rotation ticks, each row followed by its count of ticks
The counts run from 0 to 452.
[-15 -10 -15  -8   0  -9   2   4  12  13   4 -11  -1 -28  -3  -3 -17  -5
  15   9   2   0   0   2 -13   0  -6  -1  -7  -3  13   3 -14  -7  14   1
  -2   2  22   6   9 -11   4   3  -4  -2  -8 -11   1   9 -10   2  -2   1
  -1  -6  -4   7  -1   0  -8   9  -1  14  -3  11 -14  -1]
391
[-17  -3 -20   1 -11  -2  -2   2   4   0   4  -1   1 -20   3   3 -13   5
  20  11   6   1  -6  -6  -8  -9   0   1  -4  -4  18  -4  -6  -1  11  10
  -8   1  23  -3   2   2  -4   6 -12   8   5   1   6   2  -7   4  -8  -1
  -2  -4   1  10  -2 -10 -18  -4   4   6   5   4 -13  -9]
59
[  1 -14 -11 -15  -8   0   4   7   8   3  11  -4  -5 -23   2  -6 -10   6
  16  -6   3  17   4  -4 -14   3  -8  -1   7  -5  -4   1 -10  -4   4 -11
   5   6  12  -3  12   9   8   0   0   0  15  -3  -2   2 -19   1   2   6
  -5 -10  -7  -7 -20  -9 -11   1   1   6  -6  10 -12   2]
429
[ -4  -6 -11 -17  -2   4  -1   7   3  10  16   4 -10 -26   6  -5   0   8
  16   1  -6  16  -4  -2 -18  -7  -9  -5   5 -10  10   0  -5  -9   3 -12
   1   1  10  -2  12  -7   9   3   1  -7   5  -6   4 -10  -8  -2   1   3
  -7   1 -15  -1  -9  -4 -13  -2 -13  11  -2  13 -17 -13]
140
[-10 -13 -22  -7 -15  -2  -7   6   7   7   3   7   0 -14  14  -6 -12   9
   3  22   2   0  -7 -16  -7  -8   4   6  -6  -4  10  -2  -3  -1   3   3
  -1   0  15 -17   0   9 -10  -4 -12   4  10   1   9   2  -9  -9   2  -2
  -4 -17   2 -12  -8 -13 -13   9  -1  10 -15  12  -8 -10]
332
[  3   3 -16  -1  -8  -6  -5   5   5  -1  24   8  -3 -16  15  -9   5   9
   8  10   9   9 -14  -6  -4  -7   5   0   1  -5  15  -1   4  -3  -3 -11
  -3   2  17 -18  -2  -8   6   2   5  -2   8   4  12   0   1 -19  -1   2
  -2   6  -6 -16 -17  -8   1   5 -14  -1 -17   6  -5 -12]
319
[ 10 -10  -7 -16  -5 -11   3  11  13   4  10  -1 -19 -14  -7 -10  -7   9
   7  -3   5   0   4   3 -27   2  -6  -8   8  -3  -9  -6  -3  -7   1   1
 -15   0  20  -6   3  12   5   9  11  12   4   0  -5   5 -17   7  13  13
   3   1 -12  -9 -16  -1  -5  11  -8  14  -3   4 -10   4]
185
[  1  -6 -15  -3   4 -11  -9   8   8  -8   5  -1   2 -19  10   1  -5   5
  18   7  12  11  -3 -11   1 -18 -10  -9   5  -2  -2  -2 -11   4   6 -10
 -10  -4  14  -2   3  10  -6  -3   3  -2   5  11   9   4  -5 -11 -16  -4
  17  17   1 -10 -14  -7  -8  12 -11   4 -14  10 -14   0]
84
[-10  -9 -10 -13   0 -12  -5   9   9  -5  10 -14  -6 -14   4   5  -4   6
  13   0   5   2 -20   0  -4  -4   0  -2  -5  12   2  -6 -12   7   4  13
 -11   7  26  -8  -1  19  -5  11  -4  10   6  10   5   6  -7   5   8  -6
 -10  19   5  -5 -13   1  -4   4  -1  10  -1   1 -11  -5]
14
[-13  -5  -3  -1  -1  -7   9   8   4   5  17  -7  -8  -9   9 -12 -11   1
  21  13  13   0  -6  -9  -4  -8  -5   6  -3  -6  -2   2 -14   3  15   2
  -4   0  25   7   5   8   0  -6  12   4   0   5   6  19  -5   9  -6   8
  -8   9  -1 -19  -9   2 -11   3  -3   8 -15  -2 -12  -2]
280
[-17  -7 -14  -2   3   6   0   3   5   9  11  -6   8 -15  12  -7  -7   0
  10   5   8   0  -4  -8  -6 -11  -1   5  -3   7  -1   9 -15   0  11   2
  -4  -2  24   8   2   4  -6  -5  13   0   4   0  17  13 -10   9   3  -2
  -5  -2   8  -9 -18   3 -17   1 -11   7 -12  10 -15   7]
446
[ -2   1  -5  -9   1  -7   2  16   7   6  12   0 -17  -9   6   2   1   6
   9   8   0   1  -6   0 -10 -19   3  -5  -3   5   1   3  -6  -1   5   5
 -21  -1  31  -4   1   1  -4  17   8   6   1  -1   1  -7  -7  -2   2  -1
   1  24  -4   5  -1   7 -12  -1 -16  15   3  10 -16  -6]
297
[  3 -18 -12  -6  -1  -5  -8   8  16  -3  11   2   8 -23   6   0  -6   9
  12   1   4   8  -3 -10  -5  -3 -10  -1   0  -3   0  -4   1  -7  -9  -9
   1   0  13 -16   6  14   5   0  -1  -5   2   0  15  -1  -7   1   7   1
   2  -6   3  -3 -25  -5  -1   6  -6  10 -14  13  -4  -4]
80
[  1 -11 -11  -4  -9  -1  -3   6   6   5   3   6  -6 -20  -4  -7  -3   8
   5   6   5   3  -1  -3 -22  -4 -14  -8  -3  -2  -6  -6  -4  -3  -7   2
  -6 -14   8 -13  -3   9   1  -7   4   1   7  -4   5  -3 -11   7   4   8
   5  -7  -8  -7 -18  -3 -11  15 -12  14  -3   8 -18  -5]
178
[ -6  -7  -9  -9  -1 -10  -8   7   8  -6  10 -12  -5 -19   3   1 -12   6
  20   0  14   2   2   4   0 -14 -13   3   6  -7   7  -6 -13   2  16   9
   0   0  19   5   6  22   0   3   3   7  -1   2   3   7 -10  10  -2   5
  -4   7  -2 -14 -14  -5 -13  -1   2   1  -6  -7 -15  -1]
188
[ -7   1  -9  -4  -8  -5  -1  10  -1  -5  10   3 -11 -16   0  -5   4  14
  12   9  11  -1   1  -3  -7 -18  -9  -9   2  -9   5  -5 -10   3   6  10
 -13 -14  15  -6  -4  14  -3  -4   7  12  10   6   5   5 -12   2  -6   5
   6   7  -6 -11 -11  -5 -18   5 -10   2  -4  -4 -21  -9]
182
[  3  -8 -16  -7 -11  10   2   9   4   3   8  -7  -3 -15  12  -5 -13  18
  19   7   6  -2  -9  -8  -9  -5   1  -1  10 -11  12   8  -4  -3  -1   8
  -3   6  17  -6  -1  16 -11   4   1  -4  15   6   1  -3  -5  10   8  -3
  -8   0  -4   4 -11  -2 -16  -8  -9  12  -7  10 -11  -4]
248
[  5  -5  -7  -6  -5 -18   3  12  20  -1   9  -4  -7 -13   3  -9 -19   3
  -1   7   0  -1  -5  -2  -9   6  -5   0 -11   2  -8  -4  -2  -3  -7 -11
  -6   5  27  -4   8   8   1   3  -2   2  -5   4  -1  11   4   0   1   6
   3   6  -3 -16 -11  11   6  17  -6  15 -15   6 -10   0]
283
[ -2  -6 -15 -10  -1   0 -10   6  11  12   8 -11   6 -22  16  -4  -2  12
   3  10   8  -4 -15   1  -6 -18   3  -5 -10   5  17   3  -5  -1   4   3
   1  -4  21 -15   3   1  -6   6   3  -2  -1  -1  16  -1  -9  -6   8  -2
 -16   2   0 -17 -11  -3   1   8 -17  16 -14   6 -12  -4]
203
[ -8  -1 -13  -2  -2 -11  -1  11   8  -8  19   0  -7 -13  -7   3  -1   8
   9  -1   8   7  -5  -6 -12  -6  -1  -6  -6  10  -7  -2  -6  -3  -9  -2
 -21   2  25  -5  12  12  11   6  -1  17  11   3   4   4  -7  -4   3   6
   5  12   7  -4 -23   3  -7   5  -7   2  -2   6  -8   1]
350
[ -2 -12 -10  -8 -12  -5   5   3  13  10  12   2 -12 -15   2 -17 -11   9
   9   6   7   0  -1   1 -26   2  -1   1   0  -5  -3   3  -1 -10  -2  -1
  -4   1  13  -9  -3   7   2  -2  13  -6   3  -4   3   8 -11  10  12   6
  -5  -6 -13 -24 -18   5   0  13 -10   9 -16   6 -11   8]
277
[ -7 -15 -13  -1  -1  -5  -7   7   0   0   1   5   5 -24  11   4 -10  10
  22  13   7   1 -10  -8  -7  -9 -14  -6   6 -13  17  -8  -3  -2   2   4
   2  -1  19  -5   1   6  -2  -2 -12  -5   3   1  15  -2  -6   6  -3   0
   3   2   0   5 -12  -5 -12  -6  -4   8 -10  17 -17 -17]
415
[  7  -4  -4 -10  -4 -21   1  15  10  -4  12   3 -15 -12  10  -5 -10   8
   3   8   1   6 -17  -1  -9  -3   0  -3   5  -3   0  -4  -8   5  -1  -3
  -9  13  30 -14   1   5   6  14  -7   4   3   0  -1   5  -7 -18  -7  -1
   4  13  -3  -5  -4  -7   6   4  -1  13  -1   4  -9 -12]
130
[-20   0 -14  -9  -5  -9 -12   6   8   7  13  -4  -2 -24   7   0   5  -2
   6  15   6   2  -9   4  -6 -14   0   2 -14   5  13  -6  -4  -3  15  -2
  -5 -12  16  -6   8  -2  -5   2  -5   5   0  -9   7   5  -5 -10  -2  -4
 -12   0   3 -14  -6 -10  -7  12  -9   6  -8   0 -12  -3]
386
[-11  -1 -19   0 -14   7  -2   7  -1   0  11  -4   2 -16   6  -5  -2   6
  23   8  15   5 -12  -6  -7 -12   4   3  -1  -1   8   3   0   1   7   3
  -6   0  11   3  -3   6 -10  -6   7   1  11  11  11   9   7   7   1  -2
 -15   8   4 -15 -19   1 -12   6 -12  -3 -15   6 -13   0]
439
[ -2 -15 -11   2  -6  -3  -2  10   6  -4   6 -11   2 -24   3  -3 -18  10
  10   9   7   2   6  -5  -7  -4 -20   0 -15  -3   7  -1 -13   5  -3  10
   1  -7  21   4   2  17  -4   3  -9   6   7   2   5  13  -6   6   1   4
  -7  -5   5  -8 -10   0 -14  15  -4  16 -10   7 -13  -3]
5
[-15  -4 -14  -3  -2  -8  -6   6  12   2  17   3  -2 -16  20  -1  -1  10
   5  12   2   0 -11 -15 -10  -6   8   7   3   2   4  -8  -2  -2   5   1
  -6   9  26  -7   9  12   4   4  -4  15  -9  -1   6  -3  -7  -9   7  12
  -3  -6   4   0 -13 -13  -7  -8   4   3  -3  -1 -15 -10]
234
[  6 -14 -15   0   4  -1  -3   0  13   1  11  -8   6 -29  -2  -3 -13   9
  12   1  14  -3   1  -2  -8 -10 -17  -8  -3  -2  10  -7  -3 -10  -5  -2
   0 -11  13  -5  -7  10   1  -4  -4  -2  -2  -3  14   2 -11   3   5   3
   4  -2  -5  -9 -16  -2  -5  10 -14  12 -13   8 -16   3]
361
[ -1  -9  -8  -6  -7  -9  -4  10  12   4   1   2 -11 -14   6  -3  -6  11
   0  11   1   4 -11   1 -15  -8   1  -3 -10   5   0   0   1  -1  -8   3
 -18  -3  25  -8  -1   3  -4  11   1  -1  -6   1   2  -1  15   0   0   5
  -1  20  -8  -5  -5   7  -3  15 -16  16  -4   4 -18 -12]
290
[ -7  -7  -1 -15   6  -5   3  15   3   2  14   0  -9 -19  18  -2   4  10
  12   2  -2  11 -14  -5 -13 -10  -1   2  -2  -2   5  -1  -9   2   6  -3
   7   3  21 -10   9  14   8   8   0   7   5  -4   4  -3 -14  -7   2  -5
 -15   4   0  -7  -9 -10  -7  -6   2  12   0   5  -9 -21]
135
[-14   1 -14 -13  -5  -1   0   8  -1   6  14  -6  -6  -8   8  -4   0   8
   9   7   2  10  -2   3 -11  -5   0   0 -11   4  -4   5 -14   3  11   0
   2  -6  19  -6  10  14   0   3   9  12  17  -2   0  15 -13  -3   0  -1
 -19   3   2 -24 -14  -6 -11  12  -6  11  -8  -2 -11  -2]
98
[-12  -9 -16 -10   1  -1  -6   1   3   1  13  -2   4 -20  -4  -2   0  -2
  22  -3   7   9  -7   2 -13  -5 -10  -2  -2   3  -3  -7 -12   0  13  -5
   3  -4  16  -5   6   7   6  -6  -3   2  12  -8  12   7 -23   4   6  -6
  -5  -6   3  -5 -25  -9 -12   6  -2   4  -8  15  -7   5]
263
[  5  -5  -7  -3  -8 -13   1  12   8  -6  -1  -7 -10 -18  -6  -2 -18   5
  12   6   6   1 -11   2  -7  -6  -8 -10  -3   3  -1  -4  -8   3  -5   7
 -19  -3  22   1  -4  11  -5  12  -2   1   7  11   0   8   6   1  -9   0
   1  20 -10  -2  -7  11  -3  15  -9   5  -4   6 -13   0]
9
[ -4   0 -10  -1  -5  -4  -6   2   3   1  20  -4   1 -16   8  -2   5  14
   4   3  15  -3   0  -5 -13 -18   2  -3  -8   5  10  -3  -1  -2  -2   4
 -10 -10  19 -14  -5  14   6  -7   4  11  10   3  15   4 -13   3  10   3
   3   3   3 -12 -17  -5  -8   5 -15  -1 -10  -2 -15  -2]
356
[ -5  -7 -25  -8  -8  12   9   4   8  11  13  -8  -5  -9   7 -10 -19   3
  23   2   7   3  -5 -10 -20   6   8   5  13  -5   6  13  -2  -7   9   0
  -4  16  17  -2   4   1  -3  -1   1  -5   9   3   8   5  -7   7   5   4
  -5  -8  -5  -1 -16  -2 -12  -7  -6   8 -13  14 -11   8]
156
[  2 -10 -12  -8   1 -13   0   8  20   4   9 -12   1 -22   2   4 -17   4
  16   0   7   9  -3   6  -3  -7  -5  -9  -2   5   3   0  -4  -3   4  -5
  -7   2  15   4   4  -8  -1  10  -2 -12  -7   2   2   2   3  -2   2  -2
  -1  20  -5  -1  -9   5  -2   2 -15  14 -12  15 -12   3]
200
[ -4   7 -16  -1  -1  -2  11   7   5  11  19  -2 -17 -16   3 -14 -22   0
  12   2   8  -5   2  -2 -15   1  -3  -4   1  -7  12   9  -8 -10   4  -1
 -12   0  22   5   3 -16   8   7   4  -2   2  -7   0   3  -1  -2  -7  10
   5   6 -15   2  -3   5  -9  -1 -14   7  -5   6 -16  -3]
397
[  1   5 -16   2  -9  -2  -2  11   5   1  10   3  -5 -11   7  -2  -5   7
  -4  16   8  -2   2 -12  -5 -11  -1  -5 -10   1   3   0  -7  -1  -5   2
 -15 -14  20  -8   5  12  -6   3   5   6   7   3   7   7  -4  -6  -4   9
   0  -4   2 -21  -8  -4 -11  13 -15  12 -15  -1 -16  -4]
0
